Named turns come first, each shown by rows before and after it. Which turns, in which order, take the first row of each pair that follows to the second? Write the first one first, as in the answered first pair.
turn z426:
[ 12 -13  21  14 -19  10   3  -9] |-> [  2   5  -9  14 -31   6  -2  14]
[ -7 -36   0  31  39  -1  48   3] |-> [-21  -8 -38  29  26  -8  42  28]
[  9 -13   8  12 -23  14  -1  -3] |-> [ -3   6 -14   9 -27   6 -10   8]
[-11 -14  17  -8 -10  27  25   4] |-> [-20   4 -10  -9 -18  21  17  21]
turn z720:
[ 24  12  20  17 -38  20   0 -10] |-> [ 12  18  31  10 -14  -1 -15 -40]
[-17  18 -42   7  10 -32 -11  -3] |-> [ 14 -21 -14   9 -24  24  25  33]
[ 26 -27   4 -12  33   8  12  23] |-> [ 11  -6 -12 -12  50 -19  -4   6]
[  5  11 -16  -3 -21  28  -2  35] |-> [  5 -12  37 -20  12  27 -10  -3]
turn z70:
[  9 -36  -6 -19 -10  26  20  33] |-> [ 27 -35 -15  12   5  -2  42   3]
[ -1  14 -21  11 -10 -16   1  -7] |-> [-11  13 -15 -11 -17   3 -10  12]
[-17  -8  25  -9   4   1 -16 -16] |-> [-13  -8  23  -2  12  -9  -9 -26]
[ 6 -7 27  3 -4  6  0 -4] |-> [ 7 -8 28 -5  5  7  4 -3]
turn z17:
[-11  32 -82  14  10 -45  10   6] |-> [-12 -23 -32 -64  33  14  31  51]
[-39  48 -21 -27   1 -21 -54 -22] |-> [-31  42 -49 -39 -14   0 -28  31]
[ 26  -5 -31  14  17 -29  55  12] |-> [ 21 -32  13 -20  35  -7  50   8]
[-30   6 -22 -35  23  20   1  29] |-> [-35   9   8 -26  37   3 -25 -18]

Between the rows of a pair lie two turns.
[ 10 -17 -11   3 -10  23   8   8] |-> [  4 -18  -3  -8  24  -3   2 -18]  z70 z720
[ 26 -64  47 -52  49  32  44  14] |-> [-14  13  58  13 -55  29 -83 -32]  z17 z70
[-20   4  -2  11 -12   2  28  28] |-> [-33  15   3   4  17 -24   9  -4]  z720 z720
[ 34 -25 -16  53 -14   2  55 -12] |-> [-16 -30  57 -20  21  10 -28 -46]  z70 z720
[ 18 -23 -21 -12  10  13  51  48] |-> [-17  32 -44  -1  33 -51  -8  -8]  z17 z720
[-11  12 -20 -34 -18  12  -6  41] |-> [ -7  17  22  -1  -1 -18 -33 -39]  z720 z17
[ 16 -25  25  34 -45  25  -3 -19] |-> [-10  17 -31  23 -55   5 -25   9]  z17 z426
[  7 -11  -8  -9  33  14  -3  36] |-> [ 25 -20  -3  17  26  14  15  23]  z70 z17
[-20  24 -35  43  10 -18   0 -21] |-> [-15 -35  19 -20  40  28  24   4]  z17 z720
[-20  25   6 -20 -44  16 -12  23] |-> [-29  25  20 -26 -28   5 -30   1]  z17 z720
[  2  15 -44   9  14 -25   7   0] |-> [ 14 -24  15  -8  35  -9   8 -26]  z720 z720
[-25   6  -8 -16   8  -7 -19   2] |-> [ -2  -2 -21  10 -17   5  13  20]  z70 z720
[ -5  -7 -20 -55  21  15  53  33] |-> [-10  41 -40  16  13 -49  16 -42]  z17 z17
[  6  -5  -9  19 -10 -27  26   7] |-> [  4 -20  25   3   8 -23  12 -15]  z17 z17
[ 25 -14  10  20 -51  38  19  32] |-> [-16  24  17   8  10 -31 -47 -48]  z17 z720
[-13  30  14   5   8 -25 -47 -44] |-> [-13  38 -24  -6 -43  13 -32  32]  z70 z720
[ -3 -12 -16 -38  46  -1  28  16] |-> [ -2  23   7  42 -19  -8 -26 -42]  z17 z70
[ -1   3   0  24 -56   7 -26  -9] |-> [ 13 -14 -14  14  20 -39  24 -37]  z70 z70
[-23  10 -36  22  13 -11  -5  11] |-> [ -5 -29  28  17  15  18  -3 -12]  z720 z17
[ -6  -6 -12 -32  18   3  19  77] |-> [-13  11  29   7  48 -53 -29 -29]  z720 z17
[ 31 -19  17  51 -30  12  35  -8] |-> [ -8 -24  13 -34  -9  41  13  51]  z426 z17
[ 16 -32   4  13  19 -11  34 -14] |-> [ 16 -38   6   6  14   1  37  -3]  z426 z720
[-13  -3   4 -19  12   3 -11  12] |-> [  4 -15  24   8   8   3  -3 -12]  z17 z426
[-14  11  12   3 -21  16 -20  -6] |-> [ -1   6   3  20   8 -12   5 -30]  z70 z70
[ 23 -16 -42  -6   9  12  56  46] |-> [ 33 -21  40  46  -9   6   6 -50]  z17 z70
[-45  24   2 -39  -4  17 -51  -3] |-> [ -5  21 -64   1 -15   6  31  37]  z70 z720
[ -5  11   1   4 -27  31 -11  10] |-> [ -7  22  -5  20 -18   9 -20 -17]  z720 z17
[-18  -8  24 -41 -24  32 -10  34] |-> [ 13   9  13  47 -47  -4   4 -22]  z70 z70
[-14 -31  32 -11  30  14  16  -9] |-> [-14 -19  18   4  41 -12  14 -29]  z720 z426
[ 25   8 -14  -8  -8 -21 -18  25] |-> [ 24  -5  13 -19  11 -24 -27   2]  z720 z720
[  7 -23   7  -4  20   4  35  -4] |-> [-21   7 -26 -18  23 -13   9  10]  z426 z426
[ 29  -5  23  48 -15 -24 -20 -48] |-> [-17  40 -48   2 -11 -39 -37  12]  z17 z426
[ -9 -35   4 -28 -13  -4  26  27] |-> [-26  -8 -27 -25  -3 -34  10  19]  z720 z720
[  4 -31   8   6 -26  18  18  -8] |-> [-14   4 -35  13 -25 -14   2  -9]  z720 z720
[  7  24 -25  47  30 -39   9 -37] |-> [  7 -34  32 -31  57  17  25  -2]  z17 z17
[-33  14 -54 -48  41 -51  13  31] |-> [-44  36 -43 -20 -51  -6 -40  52]  z70 z70
[-13   5 -11  11   5 -24  -4   8] |-> [ -6   2 -15  18  -5 -16   3  19]  z426 z720
[ -5  -2  36   1   0   6 -23 -28] |-> [ -3  19 -17  16 -36  11  -6  15]  z426 z426
[-51  32 -36 -39  -1  -9 -22  -6] |-> [-32  -2 -16 -49 -27  42   6  32]  z17 z720
[ -5   9 -39  -9  39 -31  19  -6] |-> [-16  26  -3  16  -2 -20 -36 -41]  z70 z426
[ 19   3 -26  39 -19 -13  36   6] |-> [ 30 -17   7  39  -7  -9  38 -17]  z720 z17
[-28  30   1  -4   1  -9 -52 -16] |-> [-29  21  12 -16 -13  12 -52   1]  z720 z426
[-39  24 -51 -41  29 -37 -31   9] |-> [ 45 -60  16  15   2  19  59   2]  z426 z426
[-12  32 -35  35  28 -56  -2 -26] |-> [-15 -31  34 -47  58   3  12   5]  z17 z17
[ -1  -6  21 -11  10  17  -3  23] |-> [ -1  14   4  15  21 -18 -11 -11]  z720 z70
[ -9  13 -25  -5 -33  11  -7  24] |-> [-16  10  13  -3 -14  -3 -36 -27]  z17 z17
[ -9   1  -2 -25   6   7 -13  31] |-> [ -5   4  11   1  20 -22 -20 -20]  z17 z70
[ 13 -33   6 -12   3  12  15  14] |-> [ -1   7 -28  20  -3 -28  -9 -10]  z17 z720
[-12  18 -19  -6  10 -12 -14   3] |-> [ -6  -6  13 -22  24   2  -7  -3]  z17 z426
[ -6 -12  65   3   8  14 -41 -34] |-> [ -4   4  44  23  16 -10 -42 -51]  z720 z426
[-10  28 -25  -5  14 -47  32  18] |-> [ 14 -10  27   0  24 -35  50 -13]  z426 z426
[  7   9 -38   3  44 -60  30 -10] |-> [ 26 -18  47  28 -55  29  -8   0]  z70 z720
[ 16   0   6  16 -25   6  -4   1] |-> [  3  10  -9  -1 -25   5 -11  16]  z17 z426
[  2   5  -7   0 -34  20  -4  36] |-> [-21  23  -5  -8   6 -22 -33  -8]  z720 z720
[ 18   5 -51  17  16 -25  45  11] |-> [ -8  40 -34  32 -34 -15 -26  -5]  z426 z70
[-18  20  -7   4 -25  11 -25  11] |-> [-19  11  -7 -20  32 -16  -9  -6]  z70 z17
[-10   9 -21 -20  26  -9  14  -1] |-> [-10  10 -15 -14  30 -15   9 -12]  z17 z17
[-15   4  18  41  -7 -39 -41 -53] |-> [  9   1   2  68 -28 -32  -8 -40]  z426 z720
[  7  -1  30 -43 -14   9 -14  13] |-> [ 13  28  -5   3 -49  -8 -19   7]  z17 z720
[ 10 -70  74 -60  43  38  33   4] |-> [-39  40 -76 -43  55 -58   2  25]  z720 z17
[  6  38 -42  36 -24 -19  -3   3] |-> [  0 -17  28 -40  -6  40  -5  32]  z70 z720
[ 13  -4  -8  19  42 -30  25 -25] |-> [  4  14 -22  27 -41  21   1  34]  z720 z70
[ 2 17  6 33 -8 -7 -4 27] |-> [ 8 -4 16 11 26 -8 17 24]  z17 z70
[-31  15  -2 -11  11  -4   8  17] |-> [-5  3  2 19 -7  5 32 14]  z70 z720
[-23  13 -17  -9  20 -27 -28 -16] |-> [  5 -38  34 -15   3  22  -2  -2]  z720 z720
[ 24 -19 -16  14  22  -1  42  18] |-> [  3   7 -26   9  44 -35  10  -9]  z17 z720
[-17   5  -5   2 -11 -20 -38  -5] |-> [  4   2 -16  29 -25 -18  -9   4]  z426 z17
[ -3   0   7 -29 -14  34   9  48] |-> [-15  39   0  12  12 -31 -28 -31]  z720 z17
[-37  20   4 -31  16  17  -9   4] |-> [-22  24 -13  -4 -21  30   6  27]  z17 z720
[  5  10  38  39 -25  -1 -48 -41] |-> [  1  25  17  42 -33  -9 -51 -33]  z720 z426
[ -6  -9 -20  -9  39 -10  25  19] |-> [ -7   2 -18   8  39 -29  12 -11]  z17 z17
[ 20 -23 -10 -15   8  25  36  37] |-> [ 22 -10  -6  15 -34  34  19  33]  z70 z70
[  8  10  37  42 -48  29 -25 -20] |-> [  1   5  51  28 -37  33 -33 -26]  z426 z720
[  5 -27   6  12 -17  11  21  -9] |-> [-12   1 -31  19 -15 -15  11  -9]  z720 z720
[-14  23   9 -16  23  -6  14  14] |-> [-8 27 -3  1  3  1 22 27]  z17 z720
[ -3 -26  24 -11   8  30  15  21] |-> [ 14 -15   7  34  13  -4  31 -15]  z70 z17
[ -4   1 -29  32  28   4  15  19] |-> [ -9   0 -29  22  22  14  11  32]  z720 z426
[-14 -23  28   8 -23  20 -34  -6] |-> [-19   0  -9  18 -38  11 -33  14]  z720 z720
[ 11 -15  19  -6  -5  31 -16  -2] |-> [ 17 -17 -11 -16  25  12  14  10]  z426 z70
[ -2 -27   8 -41  -9  26  19  43] |-> [ -7 -12  50  -4   2 -11 -30 -44]  z17 z70
[  5   1 -10  30   1  -4  21   0] |-> [ 11 -12   3  26   4   4  25  -2]  z720 z17
[ -8  19  -1  48   7 -41 -15 -60] |-> [ 13 -37  14  -6 -28  52  36  44]  z720 z17
[ 15 -40  21   1  -9   7   9  21] |-> [ -5  -3  18  20 -10 -23 -34 -16]  z720 z70
[ 10  -7  38  16 -49  29  -5   6] |-> [-13  -4  -6 -50  32  -8  20  31]  z426 z70
[  5  24 -23 -43  26  -3  30  15] |-> [ 25   3  -4 -26   1  25  48  24]  z70 z17
[ -1  21 -16  13   9 -39 -20 -36] |-> [ -4   8   3  -7 -46  27 -29  18]  z70 z720
[ -3 -28  -9   6  31  18  10   5] |-> [ -7 -15 -30  12  25  10   8  15]  z720 z720
[-20 -24  28 -51  57 -15  -4 -15] |-> [-25 -11  16 -43  59 -31 -13 -29]  z720 z426
[ 40 -34 -14  19   8   2  68  17] |-> [ -7 -31   5 -62  46   9  18  27]  z426 z17
[  3  16 -18   8 -88  66 -20  61] |-> [-51  61 -19 -13   1 -31 -89 -35]  z720 z720
[-19  13  13 -19  -7  -5 -27  -9] |-> [-18  12  -6 -24 -15   8 -11  23]  z17 z17
[-15   9 -16 -30  25   2  -4  18] |-> [ 13 -17   9  -9  16  22  29  17]  z426 z426
[  9 -47  70 -39  -6  63 -25 -12] |-> [ 31   9  13  72 -48   7 -24 -61]  z17 z426
[-10 -17   3 -38  -1   6  -9  29] |-> [  5  -1   0  25 -43   0 -17   5]  z70 z70
[ 38 -28  17   6   2 -18  22 -22] |-> [ 21 -11   9  -3 -50  17  -9  21]  z17 z70
[ -2 -15  27 -19  22  -2  -2 -11] |-> [  5  -4  -7  -6 -16  15  15  33]  z720 z720
[ 11  19 -14  30  21 -35  19 -27] |-> [-18  26  25   0 -23  11 -44 -11]  z70 z426
[14 -6  4  8 -1  2 37 13] |-> [ -4  16  -3   6  20 -31   9 -16]  z17 z720
[  8  -4  19  -5 -26  16   9 -31] |-> [ 12  -9  16 -13  -3   5  23 -37]  z70 z70
[ -1  11  43  17 -39  14 -24   1] |-> [ -2   7  52  19 -26   3 -24 -17]  z17 z720
[  8 -16  -5  22 -20  -6  28  -3] |-> [ -8  -1 -27   3 -22  -5  18  22]  z17 z426
[  0  16 -10  -5   5 -13   9 -11] |-> [ -7  12  -7 -20   2  -3   2   4]  z70 z70
[ 20 -19 -20  24  12  -1  50  12] |-> [  9 -10 -34  11   6   4  43  32]  z17 z426
[ -5   2   7 -15 -18   5 -17   1] |-> [  1   0  14  -4 -16   2 -15 -12]  z17 z426
[  6 -19  -4 -25  15  12  29  25] |-> [ 22 -11   8  20  11 -11  27 -24]  z70 z720
[ -9  -2 -20  -6  19   9  15   2] |-> [ -2 -10  -8   1   4  26  18   8]  z70 z17
[-30  17  14 -33 -10  11 -52   5] |-> [ -9   9   7  -6 -49  37 -27  30]  z17 z720
[ -5 -10   5 -12  51 -24  19 -18] |-> [ -5  24 -40  29 -21  -7   9  19]  z720 z70
[-15  25 -23  -3 -42  -5 -20  26] |-> [-22   9  25 -16 -17  -8 -45 -17]  z17 z17
[  1  -3  10 -16  21   6  22  12] |-> [ 3 -1  9 -9 26 -4 24  0]  z720 z426
[  4  37 -42  32 -53 -26 -15  23] |-> [ 34 -30 -11  -7  37 -33  60   8]  z17 z70
[ -9   8 -16 -16  28 -18 -15 -11] |-> [  3  12 -34   7  14 -21   2  -9]  z426 z720
[ 16 -20   4   8   2  23  14   2] |-> [ -2 -16   9 -19  13  25  -7   6]  z426 z17
[ 19 -12   9 -15  14   2  29 -22] |-> [  6  13   7   1 -40  21  -9 -10]  z17 z70
[ -4  32 -11  -3 -23  29  -2  10] |-> [-11  31  -2 -12 -17  30 -12   4]  z426 z720
